A single turn carries every row of the set below to another of its rows. Some are shown first; where does it send the rows asked next?
J171: [ 46  20   2 -29  44 -19  -1 -15   9  54  11 -18 -26  27 -44  -9 -21 -29
  36   3  42  -9 -38]
J237: [ -2  37 -54 -47 -28   3   5 -35  22  70 -31 -16 -34  35 -37 -30 -22 -13
  -5   1 -21   6 -13]
J254: [ 23 -15 -20  21  -9 -25  14   1 -51 -30  -6  33   4 -35  41  11 -14 -10
 -14 -22 -25  -9  44]
J898: [-20  41 -26 -29   5  15  13 -31   5  34 -35 -61  -7  34 -51 -17 -50 -34
  -4 -18 -14   1  16]
J991: [-40  20 -17  48 -54  25  13  -5 -47  22 -20 -16 -13 -43  20  13  26  37
 -36  -7 -30   2 -34]
J668: [ -8 -11   9  41 -42  43 -16 -30  -1 -26 -28  -2  22 -37   8  13 -23 -10
 -41 -10 -49 -47  10]
J314: [ 13 -31   8  25 -31  40 -27 -29 -36 -44 -31  -9  22 -33   9 -11 -19 -14
 -33  -1 -51 -35  20]
J188: [-11  42 -32 -38  -7  50  -6   5  17  17 -21 -59 -40  53 -16 -25 -30  18
 -30   2 -17  19   7]
J739: [-15  35 -30 -19  13   9   3 -19   4  46 -24 -55 -31  35 -53 -23 -57 -33
  -3   3 -28  12  14]
J353: [-24  -9 -16  60 -39 -17  -2   9 -76 -18  -8 -22  -5 -26  17   0  29  29
 -35 -10 -16  18 -34]
J425: [ 32  17  10 -23   5  17 -47  -2  18  46   7 -13 -62  11 -30 -25 -11  29
  16  28  55   6 -61]
J413: [ 16  -4 -27  11  -8 -27  42   5 -76   1   2  27   9 -23  27   4   3 -26
 -17 -19 -34 -10  17]
J876: [-20   7 -33  45 -49   0  18  -1 -65  16  -5 -18   8 -30  47  -3  33  16
 -30 -26  -5  36 -12]
J167: [  0  29 -37 -36  -9  39 -19  -1  29  34 -20 -39 -52  52 -23 -31 -34   6
 -25  18 -30  16   5]
J624: [ 33  20  18 -23  36 -17   3 -20  24  41   1   3 -13  23 -49 -22 -32  -8
  45  14  48   0 -44]
J133: [  1  47 -52 -62 -31   8  19 -28  23  54 -29 -13 -20  45 -20 -24 -13  -5
 -13 -19  -7   1  -7]
J139: [  9   5 -55  27  -1 -17  16  19 -44 -12   5   9   8 -30  31  23  14 -20
 -33 -33 -23  10  40]
J654: [ 34  20   1 -31   6  17 -27 -14  17  60   1 -31 -48  27 -31 -22   9  26
  21  18  48   7 -72]
J374: [  0  16 -22  30  -9 -16  46  12 -36   6  11  34   5 -20  31  28  -8 -19
 -31 -22 -39 -23  16]
J379: [ 24  13  19 -26   8  20 -37  -7  34  32   7 -22 -36  20 -27 -15   1  39
  17  24  62   0 -66]
J275: [-27   5 -51  40 -47  12 -13 -18 -49   9 -31 -32   3 -58  13   9  41  17
 -29 -24 -12  25  -9]
J815: [ 25  13  39  -6  37  23 -30 -15  32  15  -6 -32 -22  23 -51 -27 -43  10
  33  29  41   4 -41]
J783: [  9  -3 -17  10 -34 -42  11   4 -49 -32 -11  29  21 -19  31   3  -5 -19
 -50 -38 -24 -19   8]
J767: [ 26  14   5 -28  16  10 -37 -13  30  53  14 -14 -27  26 -27 -42   0  34
  25  12  42  21 -67]
J298: [ 44   2  26 -16  37  34 -47 -17  31  17  -2 -50 -31  28 -47 -19 -34  -7
  19  19  30 -12 -34]
J723: [  3 -30  -6  29 -55  23 -37 -42 -30 -38 -46  -4  11 -55  21  -6  -9  18
 -20 -13 -26 -17  17]
J780: [-17  -1 -28  36 -43 -10   7 -10 -80   4 -25  -9 -13 -54  34   3  22  38
  -8 -15 -10  27  -4]
J840: [ 28  23  14 -24  15  11 -15  -6  26  41   2  -6 -37  27 -32 -29 -10  36
  29  29  49  17 -66]
J397: [ 33   7  10 -18  19  16 -32  -2  28  65   7 -12 -53  25  -4 -21   1  34
  34  18  38   3 -60]
J804: [ 13 -27 -23  39 -11 -22  30   3 -26 -28  -2  36  31 -21  28  -8   0 -27
 -19 -21 -13  -5  39]
J894: [ 39  20   5 -26  26 -28 -17 -16   8  59  10   6 -40   5 -46 -13 -27 -18
  34   9  56  -9 -45]
J635: [ 27  19  12 -26  30 -28   1 -14  16  49  14  -6 -19  14 -44  -4 -10  -6
  38   3  67 -10 -52]
J49: [ 33   5  30  -8  36  15 -52 -10  17  22   5 -34 -41   7 -55 -14 -50 -12
  23  23  45 -10 -27]
J470: [ 30  15  10 -24  47 -24 -12 -19  19  54  19  -7  -6  22 -44 -31 -26 -14
  41  -2  41   8 -42]
J696: [-13 -39  -2  55 -50  35 -26 -30 -13 -39 -41 -11  32 -43  10 -24   4   6
 -26  -7 -14  -4  12]
J514: [-18  -4 -23  24 -62  26  -2 -15 -73  11 -27 -14  -9 -40  26 -13  39  37
 -28   1 -29  11 -33]
J858: [ 22  -4  37   5  45  29 -46 -14  26  37  -3 -48 -34  16 -32 -17 -41   4
  41  16  28  -8 -34]
J319: [-24   8 -17  28 -51 -15  -1  15 -72 -17 -17 -12  -5 -26  33  -2  21  31
 -56 -22 -16  17 -24]
J264: [ 27   4  36 -10  44  13 -34  -7  29  10  13 -38 -16  19 -50  -4 -38  -4
  25  18  53 -16 -31]
J138: [ 23 -21 -21  31 -24 -41  12  11 -41 -37  11  38  13  -5  30   5  10 -11
 -40 -19 -26 -19   4]
J672: [ 13 -23 -34  25 -39  28 -39 -28   0 -37 -31  -2  24 -44  17   5   4 -13
 -42 -25 -30 -20  30]
J63: [ -6 -24  -5  45 -62  39 -33 -38 -17 -25 -33 -27  35 -37  27 -13   1  -1
 -41 -21 -22  -5   6]
J424: [ -4 -36   1  48 -53  -5 -32 -38 -30 -44 -33  -5  32 -33  -5  -7   1  -9
 -36 -16 -27 -30 -18]
J708: [ 37   4  15 -19  39 -18 -11 -23  24  68   2  -2 -25  15 -30 -13 -25 -21
  54  -2  36 -19 -39]
J77: [ 28   2  31 -12  46  22 -50 -13  34  21  12 -37 -14  24 -45 -37 -38   5
  24  14  33   8 -34]
J416: [-16 -16   7  33 -53   3 -32 -24 -43 -47 -39 -21  27 -38   8  -5 -14  -3
 -52 -26 -28 -19  -5]
J60: [ 21 -10 -20  30 -19 -12  19  -2 -30 -21   8  18  35 -14  47   4 -10 -35
 -35 -36 -22  -7  38]
J932: [-25  -8 -34  53 -43  -5  23   8 -55   5 -14  -1   3 -36  31 -17  43  30
 -18 -10   3  36 -11]

J167 turns into J739
J416 turns into J783
Now these:
J991 turns into J668
J138 turns into J353
J672 turns into J139
J708 turns into J397
J932 turns into J696
J188 turns into J898
J77 turns into J470
J264 turns into J635
J314 turns into J413
J63 turns into J60
J425 turns into J49
J254 turns into J780
J840 turns into J815
J654 turns into J298

A single turn carries every row of the set below to another of its rows. Some are shown first; where does it send the rows asked next?
J89: [-11 -29  52  -7 -34 -36 -11  21 -64 -29  49 -43  12 -28 -38   3 -28 -42
   1  -6 -26  30  37 -21  -5 -36  -2 -16 -27  74 -83]
J119: [-22 -32  61  -1 -34 -13   9  31 -28 -58  21  33   2  16 -41  -1  26  -2
  23  17  -3  75  17  17  63 -37 -20 -34  67  31 -56]
J513: [-44  -5   3 -25  21 -49  -2   3  -7 -35  42 -34 -17 -17  11 -11  -7 -79
  12 -19 -38   1  31   7 -47 -21 -18 -12 -46   1 -69]
J802: [-15 -28 -14 -15  11  38  30  -6 -21 -25   4 -18  20 -24  15  34  17 -13
  38 -39 -17  15  53  40 -66 -18 -21  -4  34 -23 -64]
J634: [ 21  -5 -42   6  24   6 -29 -18 -72   4  47 -46 -27  -9 -24   9  25  -8
  11 -39 -32  38  29 -16   5 -17 -57 -38  42  48   3]
J199: [ -1 -72  10  33   9   2 -34  -2  -9 -44  44 -40  24 -20 -35 -11  -7 -61
   3  10  52  33 -34 -33  11  10   7  -6 -25  42 -28]
J320: [ 17 -54  12  13 -19 -21 -32   1 -26 -26 -27 -65  21 -10  21  28  24 -38
  34 -65  13  86 -12   8 -35   4  12  20  46  45 -52]
J515: [ -4 -40  -6 -19   3 -11 -11  12  18 -59   0  -3  29  20  74 -39  45 -10
  16  28  15  17   5  42 -33 -18   7  -6  56 -26   9]
J111: [ -6 -35  -5   7  32  -3 -44 -35   8 -11  42 -48  10 -26 -18 -10  -8 -43
 -17 -68 -15  31  -3  -5 -64  17  -3  18 -17  17  -4]
J308: [-49 -21   9  41  -8  -3 -12   3 -23 -45  66  -2  -1  -9  23 -25   6 -23
  14  35  40 -38  -4   1   4  15 -16  32 -13  -2 -58]
J530: [ 33 -72  36  -1  33  -1  17  30 -25 -62  -2 -41   7  21  14 -17  26 -43
  12  24  17  78   3  19 -44 -28  -2 -94  27  30 -20]
J258: [  6   5  18  -8  14  -9  -2  20 -80  -6  24 -15   5  20 -33 -31 -18 -48
  -3  69   3   5 -11  44  -4 -52  38 -11  10  71 -12]
J177: [-52 -21  46 -10   4 -37  29  32 -12 -27  -8  31 -40  41  -4 -18  12 -16
  30 -22 -45  -2  15  57 -39 -28 -18  -9  78  12 -71]
J789: [-12 -34  45  29 -25 -36  -6 -15 -21 -45   9   9  17  31  38   2 -18 -32
  57  22  19  82 -25 -32  -7   6   3 -37  -6 -20 -44]
J153: [-27 -40  16   4 -36 -26 -32  -1 -24  16   7 -27 -37  31  19   0 -52 -50
  22 -14  19 -27 -21  12 -41  14 -72 -19  11  -3  13]
J99: [-24  -5  44  28 -34   1 -36  -2 -61 -21  68 -29   3 -23  -6 -12 -15  27
 -18 -41  -8 -15  32   7 -21  12  -6  54  13  55 -50]
J835: [ -9  18  13  -9   3 -24  -5   1 -64 -12  22 -17  16  13 -16 -32 -20 -40
 -17  74  15   1 -15  40  -1 -39  49 -12   8  65  -5]
J108: [ 13 -36  29 -14 -42  -7 -53  -1 -32 -35  19  23  21  20   1 -15  56  52
   7 -50  31  42  -4   3   0   2  -1  -7  75  27  14]
J664: [  -2  -59   42   13  -31   13   -2   13  -12  -53   10   -9  -12   41
  -12  -13  -15  -22  -22  -49  -36   68   50   27 -100  -14  -25  -36
   68   54   -3]
J198: [ -2  21  48  27  -7  15 -36 -24 -30 -35  77 -53 -44  30 -18  17 -16 -26
 -33   1  34  41  17  32 -15 -12 -40  -6  45  64  31]
J949: [-48 -23  55  -1   3 -50  31  29 -14 -35 -20  30 -46  44 -10 -35  13 -10
  28 -18 -33 -10  11  49 -49  -9 -18 -12  70  23 -59]
J859: [ -2 -34  -4  -4  14 -23 -34  46 -25 -16  -8 -65  -1  12 -23  -6 -33 -71
  32  35 -42  44 -20  22  57  -2 -28   9  30  26 -12]
J756: [-24 -20 -58 -42 -31   0 -27   9 -47 -42  25   4 -40  39  30 -34 -22 -40
   2 -24  -3 -27  49  13 -11 -64 -10   7   4  36  -5]
J444: [-34  15  70  12  33   1 -35 -38  36 -64  16  11   0  32  40  -4  -5  31
  24  -9  17   5  14  27 -15   7  -3   2  24  26 -47]
J85: [ 14 -47  26 -11 -28 -27 -40 -10 -39 -34  17  20  17  17  -3  -6  54  49
   7 -65  30  39  -3  11  14  14  -4 -23  71  21   9]
J691: [ 10 -17  57   0 -26  12 -45 -21  -2  -4  23  12  36  29 -46 -32  11  -3
 -12   6  10  37  33  -9 -51 -11  21   7  63  82 -79]
J727: [  -1  -21   17  -45  -18   19   10   52  -41  -74   29    3   -3   36
  -35  -29   -1  -49   31   -8   28   33   54   -1  -30   -4   13  -37
   13   16 -108]
J812: [-31 -33  25  -7 -25 -30 -36  -2 -20  17   7  -6 -52  42  16   0 -39 -41
  22   1  23 -38 -24   1 -26  -5 -61  -8  15  -7  19]
J284: [-27 -45  57  14 -35 -28  18  10 -14 -61  11  24   4  19 -42  -4  21  -5
  17  25 -10  77  20  27  64 -25 -24 -25  66  30 -48]
J791: [-28  -2 -56 -41 -38  -2 -32  -7 -45 -47  23  18 -31  38  13 -34 -16 -26
 -17 -29   1 -30  42   6   0 -46   1   5  -3  49  -9]
J129: [ -2 -31 -17   0  10 -20 -14  48 -25 -14  -9 -64  -1   4 -26 -13 -39 -83
  35  17 -49  23 -17  26  43  10 -39   5  34  32 -33]
J852: [ -5 -49 -19 -24 -10 -20 -11  15  11 -54   8  10  40  13  75 -33  37 -26
   4  14   8  26  19  47 -24 -14   8  -7  61 -29   6]
J877: [  2 -68  37   7 -23   6  -7   8 -16 -37   8 -21 -21  53 -13  -6 -10 -20
 -14 -67 -40  70  32  30 -99 -20 -19 -33  70  46 -16]
J204: [ -8  17  49  30  -9   3 -33 -29 -32 -32  63 -70 -32  10  -2  14 -26 -30
 -32   7  51  48   9  37 -14  -1 -37 -26  30  60  30]
J980: [ 31 -62  33  -7  39  -7  15  43 -35 -58  -5 -27  17   4  17 -18  34 -47
   5  19  20  60  11  27 -47 -21   1 -97  35  45 -21]
J669: [ 17   3 -43   6  17  15 -11 -18 -65  -4  40 -28 -23 -14 -41   1  17 -17
  -2 -40 -38  31  34 -19  22 -13 -58 -36  37  59 -22]

J859 turns into J634
J664 turns into J949
J691 turns into J444
Now these:
J877 turns into J177
J791 turns into J835
J89 turns into J99

